k770: [122 156 110 157]
k121: [126 170 103 155]
k49: [128 170 104 152]
k5: [127 167 101 165]
k102: [143 189  84 175]
k414: [143 140 109 163]
where: [104] -> k49, 3
where: [127] -> k5, 1

k431: [107 121 144 105 135 119 125 114 122 125 136 137 146 144 125 126 154 127
 151 123 140 116 136 114 108 125 118 133 139 155]
k562: [122 152 109 115 125 139 114 137 115 113 142 136 107 122 135 137 117 154
 124 111 136 151 122 141 143 142 126 116 119 118]
k308: [114 115 142  98 143 112 118 119 125 128 135 138 120 135 130 135 146 140
 153 113 141 115 120 115 129 124 123 123 135 157]
k268: [149 128 122 160 118 135 141 137 139 136 115 115  99 120 126 122 111 111
 104 146 112 131 130 135 131 126 137 132 123 104]
k50: [137  97 147 123 144 106 129 122 141 144 117 126 135 125 126 135 134 123
 142 125 126 102 112 115 139 113 134 123 132 151]
k461: [128 112 136 105 144 110 116 128 130 133 129 135 139 121 131 144 130 147
 146 108 135 117 105 122 152 124 133 114 127 149]
k157: [118 118 143 132 125 124 139 113 132 132 126 126 128 145 121 114 150 105
 136 144 129 114 147 114  96 121 122 144 141 140]
k834: [106 127 136  96 137 120 116 119 117 121 141 141  61 138 130 133 147 143
 152 112 144 124 128 118 121 129 118 125 136 153]
k779: [145 120 123 126 139 119 120 138 134 134 121 127  98 109 132 144 109 146
 126 114 125 128 100 133 166 125 138 110 116 127]
k662: [102 148 145 104 124 137 116 122 109 110 147 141 138 140 131 127 141 143
 140 115 144 141 140 129 112 140 115 129 132 136]
gone k157: [132 145 129 125 126 114 139 147 144 136 121 126 143 150 113 141 114 132
 128 114 140 122 118 144  96 105 132 121 118] -> [124]
gone k662: [145 129 124 141 112 110 102 136 115 104 138 140 122 143 140 127 147 141
 116 137 131 115 129 141 140 148 109 132 140] -> [144]
gone k308: [141 125 143 157 135  98 119 115 138 130 135 120 153 140 135 135 129 112
 142 123 120 115 118 115 123 113 146 114 124] -> [128]
[122 152 109 115 125 139 114 137 115 113 142 136 107 122 135 137 117 154
 124 111 136 151 122 141 143 142 126 116 119 118] -> k562
Table of tags by key:
[136] -> k619
[142] -> k615
[147] -> k689
[144] -> k884
key k308 3:  -> k615

k604: [149 142 148 186 119]
k255: [115 139 110 137 116]
k716: [126 132 136  95 145]
k522: [127 144 104 140 158]
k19: [128 128 125 110 133]
k624: [126 132 136  95 146]
k307: [115 117 173 134  73]
k581: [113 124 152  99 113]
k858: [119 168 131 115 130]
k510: [120  88  92 144 149]
tags:
[119] -> k950
[148] -> k697
[149] -> k470
[92] -> k835
[150] -> k379
key k510 5:  -> k470
[119 168 131 115 130] -> k858
[115 139 110 137 116] -> k255
[115 117 173 134  73] -> k307
[126 132 136  95 146] -> k624

k144: [115 133 145 128 128 146 110 118 105  99 105 135 141 112 109 109 147 120
 135  99 158 117 102 145 121  98 129 110 126 128 144 110 131 118 132 134
 131 118 130  99 154 126 113  96 127 117 117 146 154 119 117 146 113 133]
k541: [125 153 143 133 164 182  99 134 120 152 130 113 138 123  97 103 103 125
 150 141 147 102  98 112 136 150  85 168 109 123 150 123 115 134 105 139
 112 133 111 163 118 178 101 151 121 151 131 122 121 133 141 133 132 135]
k993: [123  94 131 116 109  97 141 118 122  99 105 141 104 124 156 131 150 106
 112 110 144 141 116 130 121 109 168 101 127 137  96 126 147 132 132 133
 107 111 151  99 148  95 147  96 130 113 115 145 154 149 124 137 111 134]
k488: [125 153 143 133 164 182  99 134 120 152 130 113 138 123  97 103 103 125
 150 141 147 102  98 112 136 150  85 168 109 123 150 123 115 134 105 139
 112 133 111 163 118 178 101 151 121 151 131 126 113 139 122 143 157 117]
k579: [140 150 123 119 165 158  99 119 125 115 109  91 117 111 118 112 103 114
 128 136 164 100 117 126 134 124 117 144 108 129 119 109 130 131 141 125
 107 123 114 145 140 159 138 133 142 129 151 124 120 146 139 145 137 134]
k908: [109 122 157 140 109 180 129 138 106 153 121 133 117 125 116 105 148 116
 137  99 170  81  97 117 137 113  83 157 134 150 113 133 117 158 105 132
 132 105  92 149 129 167 130 127 113 142 129 125 147 135 120 141 125 118]
k532: [109 139 156 137 114 169 111 127 105 124 113 139 143 117  97 103 139 125
 147 101 158 106  97 140 124 111 100 138 129 130 151 118 116 127 111 139
 134 119 118 119 136 152 101 112 114 136 115 136 152 119 117 142 118 131]
k998: [135  94 119 120 116 103 156 135 141 142 132 127 100 138 166 146 143 106
 108 129 132 123 145 112 138 128 131 123 134 150  87 143 146 157 134 119
 115 109 121 142 128 112 176 124 121 121 139 122 123 152 132 124 116 117]
k374: [109 139 156 137 114 169 111 127 105 124 113 139 143 117  97 103 139 125
 147 101 158 106  97 140 124 111 100 138 129 130 151 118 116 127 111 139
 128 139 153 118 118  95 146 133 144 116 128 125 113 131 136 123 128 128]
tags:
[136] -> k93
[139] -> k475
[110] -> k658
key k579 20:  -> k93
gone k144: [154 109 129  96 110 133 146 113 117 112 131 117 147 158 154 134 118 110
 130 126 118 133 120 141  99 146 128  99 126  98 115 102 132 105 145 144
 109 146 117 110 128 118 135 131 121 135 145 128  99 119 113 117 105] -> [127]
gone k998: [116 112 100 103 121 122 166 108 134 124  94 143 131 146 106 132 134 109
 121 124 139 146 112 138 132 117 119 123 127 152 121 120 123 135 143 115
 119 128 132 141 150 128 135 157 142 145 176 116 142 156  87 123 138] -> [129]
[109 139 156 137 114 169 111 127 105 124 113 139 143 117  97 103 139 125
 147 101 158 106  97 140 124 111 100 138 129 130 151 118 116 127 111 139
 128 139 153 118 118  95 146 133 144 116 128 125 113 131 136 123 128 128] -> k374
gone k541: [163 134 133 103 151 182 109 120 121 133 113 141 147 164 150 168 105  99
 118 141 111 125 136 153 121 130 133 139 152 138 134 125 150  85 123 122
 123 112 115 103 135 101 150 132 102 151 178 123 143  97  98 133 112] -> [131]

k155: [113 141 142 186]
k974: [179 145 106 125]
k983: [ 86 143 141  93]
gone k155: [186 113 141] -> [142]
tags:
[85] -> k555
[180] -> k358
[179] -> k808
[86] -> k768
key k974 1:  -> k808
gone k155: [186 142 141] -> [113]

k300: [101 135  92 102]
k696: [134 180  86 181]
k397: [134 180  86 103]
where: [135] -> k300, 2
tags:
[134] -> k425
[181] -> k527
[102] -> k398
[135] -> k37
[180] -> k956
key k300 2:  -> k37
where: [102] -> k300, 4
where: [101] -> k300, 1
where: [181] -> k696, 4
where: [103] -> k397, 4
[101 135  92 102] -> k300

k712: [137 131  79 148]
k348: [152  93 131 130]
k718: [147 148  74 148]
k402: [154  88 125  81]
k86: [149  86 119  96]
k174: [136 138  77 148]
k524: [154  98 138  95]
k373: [ 95  94 132  81]
gone k373: [132  95  81] -> [94]
Table of tags by key:
[154] -> k508
[79] -> k10
[125] -> k492
key k402 3:  -> k492
where: [119] -> k86, 3
where: [96] -> k86, 4
gone k348: [ 93 152 131] -> [130]
[154  88 125  81] -> k402
gone k348: [ 93 130 152] -> [131]

k62: [ 93 134  93 126 128  94 144 145 129]
k230: [191 107  78 128 127 104 148 133 132]
k754: [130 149 113 145 114  73 128 128 129]
k156: [150 179 125 163 127  68 128 151 133]
k805: [197 128  75 107 152 111 154 153 128]
k585: [124 115  81 114 146 128 153 128 128]
k855: [116 134  96 128 129  89 146 137 128]
k166: [100 104  84 109 116  94 141 116 123]
k967: [108 124 128 128 128  93 145 134 127]
k645: [ 61 111  97 120  98  80 128 102 122]
k396: [150 179 125 163 127  68 162 151 133]
k981: [ 94 150 112 145 128  75 142 133 129]
gone k396: [133 150 151 127 125 179 162  68] -> [163]
where: [96] -> k855, 3
gone k230: [128 132 133  78 107 104 191 148] -> [127]
gone k230: [148 191 132 133  78 128 104 127] -> [107]
gone k585: [146 124  81 153 128 128 115 128] -> [114]
gone k62: [ 93 144 134 128 126 129  93  94] -> [145]
gone k230: [127  78 132 133 107 104 148 191] -> [128]

k118: [117 111 145 191 110  97  97 123 152 143 114  99 136 112 112]
k740: [ 91  86  76 137  88 164 165  84 139 144  85 171 152 152  87]
k149: [145 146 154 130 145 125 125 148 119 114 146 124 111 129 146]
k946: [122 121 115 123 121 148 148 119 123 124 120 150 126 142 121]
k466: [142 144 137 108 144 151 151 142 104 102 144 150 101 146 144]
k939: [135 135 143 136 134 131 131 138 122 118 136 131 115 132 135]
k625: [124 123 126 135 123 132 132 124 133 133 123 134 134 130 123]
k21: [171 178 165  78 177 155 155 174  77  73 177 150  69 149 177]
Table of tags by key:
[152] -> k40
[111] -> k518
[104] -> k119
[133] -> k326
key k118 9:  -> k40
gone k149: [146 119 124 154 145 125 111 148 129 146 125 146 145 114] -> [130]
[ 91  86  76 137  88 164 165  84 139 144  85 171 152 152  87] -> k740
[117 111 145 191 110  97  97 123 152 143 114  99 136 112 112] -> k118

k512: [149 135 126 153  66 105  93 150 155 107  63  96  76  73 104]
k208: [ 97 142 150 101 127 155 123 102  99 112 122 148 127 127 152]
k986: [151 141 143  70 170 148 155  71  72 179 183 170 160 163 163]
where: [122] -> k208, 11
tags:
[63] -> k193
[155] -> k734
[99] -> k400
[72] -> k909
key k512 9:  -> k734
gone k986: [155 179 148  71 163 183 170 143  70 160  72 151 170 163] -> [141]
where: [104] -> k512, 15
where: [123] -> k208, 7
where: [93] -> k512, 7

k872: [120 123 131 136 127 121 123 127 122 125 122 118 116 140 124 138 122 130
 118 133 124 131 117 118 133 130 124 111 120]
k386: [126 117 128 133 119 130 118 127 121 125 115 113 131 145 124 141 121 128
 109 134 127 130 115 114 136 128 138 109 122]
k99: [132 130 138 114 121 128 135 135 125 129 143 118 136 119 142 114 131 132
 122 134 123 130 127 130 141 122 114 122 138]
k315: [126 136 135 114 135 116 120 125 133 135 141 137 136 114 140 115 137 132
 134 123 122 137 140 136 132 130 127 128 136]
k445: [118 124 124 142 134 117 124 122 124 132 120 135 117 131 128 131 126 114
 142 119 126 133 125 122 112 140 134 127 118]
k949: [113 126 130 145 146 115 148 134  95 100 119 132  92 148 142 137 118 148
 120 134 119 117 101 124 123 124  95 105 114]
k237: [133 134 125 116 119 134 143 134 131 138 140 135 141 104 138 110 136 114
 145 126 137 131 140 135 117 126 143 160 138]
k614: [118 124 124 142 134 117 124 122 124 132 120 135 117 131 128 131 136 114
 142 119 126 133 125 122 139 140 134 127 118]
k911: [129 123 130 132 119 131 149 143 119 136 139 126 136 115 140 108 125  69
 156 123 128 140 119 117 107 137 136 131 134]
k730: [129 115 125 141 123 131 138 135 120 127 122 116 126 135 127 132 121 102
 133 124 128 128 114 118 121 134 118 119 122]
gone k237: [145 134 140 114 135 126 125 136 143 104 134 126 141 160 138 131 117 119
 140 134 133 138 110 116 143 138 135 131] -> [137]
key -> tag
[120] -> k667
[122] -> k671
[160] -> k765
[127] -> k9
[128] -> k340
key k315 28:  -> k340

k256: [159 120 129 126 125]
k469: [163 112 160  93 161]
k710: [118 117 119 164 105]
k215: [139 155 144  82 115]
k352: [127 117 128  74 159]
k335: [118 117 119 107 112]
k169: [130 117 128  74 116]
k52: [117 121 149 173  97]
k496: [118 122 126 168 115]
k608: [ 99 164 121 144 117]
k676: [165 139 116 138 170]
gone k496: [168 115 118 122] -> [126]
gone k352: [127  74 159 117] -> [128]
where: [105] -> k710, 5
key -> tag
[126] -> k229
[119] -> k350
[117] -> k638
[127] -> k239
[105] -> k606
[118] -> k970
key k710 1:  -> k970
gone k169: [ 74 117 128 130] -> [116]

k869: [115 119 111 153 161 154 153 164 140 112 124 120 160 132 112 117 161 153
 163 170 135 114 143 116 115 157 129 110]
k617: [114 118 107 153 160 116 148 165 141 110 122 125 160 149 108 114 162 157
 163 169 137 114 149 106 114 149 134 123]
k189: [129 123 121 139 142 148 137 148 128 126 119 128 145 130 128 119 147 135
 147 150 131 119 134 111 127 140 131 126]
k611: [130 123 121 139 142 148 137 148 128 126 119 128 145 130 128 119 147 135
 147 150 131 119 134 111 127 140 131 126]
k324: [125 117 111 166 174 146 169 168 159 107 129 120 178 149 110 120 164 150
 169 178 144 113 165 121 113 171 138 121]
k719: [123 135 130 114 112 162 110 118 112 130 129 126 110 117 131 135 125 118
 125 117 136 133 108 132 139 111 115 135]
k580: [128 115 113 167 173 114 168 173 153 114 129 125 182 141 110 114 159 148
 163 180 123 113 170 117 107 171 140 112]
tags:
[122] -> k742
[131] -> k347
[114] -> k349
[108] -> k305
key k617 15:  -> k305
[128 115 113 167 173 114 168 173 153 114 129 125 182 141 110 114 159 148
 163 180 123 113 170 117 107 171 140 112] -> k580
[123 135 130 114 112 162 110 118 112 130 129 126 110 117 131 135 125 118
 125 117 136 133 108 132 139 111 115 135] -> k719
[115 119 111 153 161 154 153 164 140 112 124 120 160 132 112 117 161 153
 163 170 135 114 143 116 115 157 129 110] -> k869
gone k324: [111 146 110 169 107 120 171 178 138 113 113 159 174 168 164 121 121 165
 178 117 149 166 125 169 144 120 129] -> [150]

k574: [105 146 168 166]
k322: [ 80 156 127 188]
k199: [126 110 130 159]
k135: [115 110 130 116]
k899: [155 122 133  63]
k25: [123 109 146 119]
gone k135: [116 110 130] -> [115]
key -> tag
[159] -> k976
[156] -> k321
[63] -> k994
[160] -> k110
[188] -> k757
[166] -> k443
[119] -> k197
[116] -> k479
[189] -> k836
key k322 4:  -> k757

k900: [117 132 119 131 130 123 121 123]
k176: [109 132 112 131 130 121 117 122]
k796: [118 132 119 131 130 123 121 123]
k439: [ 67 155  75 146 137  99  87 102]
k586: [191 107 183 114 122 158 170 155]
Table of tags by key:
[108] -> k912
[130] -> k501
[132] -> k260
[109] -> k542
[118] -> k640
[110] -> k318
key k176 1:  -> k542
[117 132 119 131 130 123 121 123] -> k900

k618: [177 150 148 101 105]
k788: [177 119 147 101 132]
k670: [ 77  94  60 120 106]
where: [105] -> k618, 5
where: [120] -> k670, 4
where: [77] -> k670, 1
where: [147] -> k788, 3
Table of tags by key:
[119] -> k605
[147] -> k905
[59] -> k826
[120] -> k739
[106] -> k612
[60] -> k875
key k670 3:  -> k875

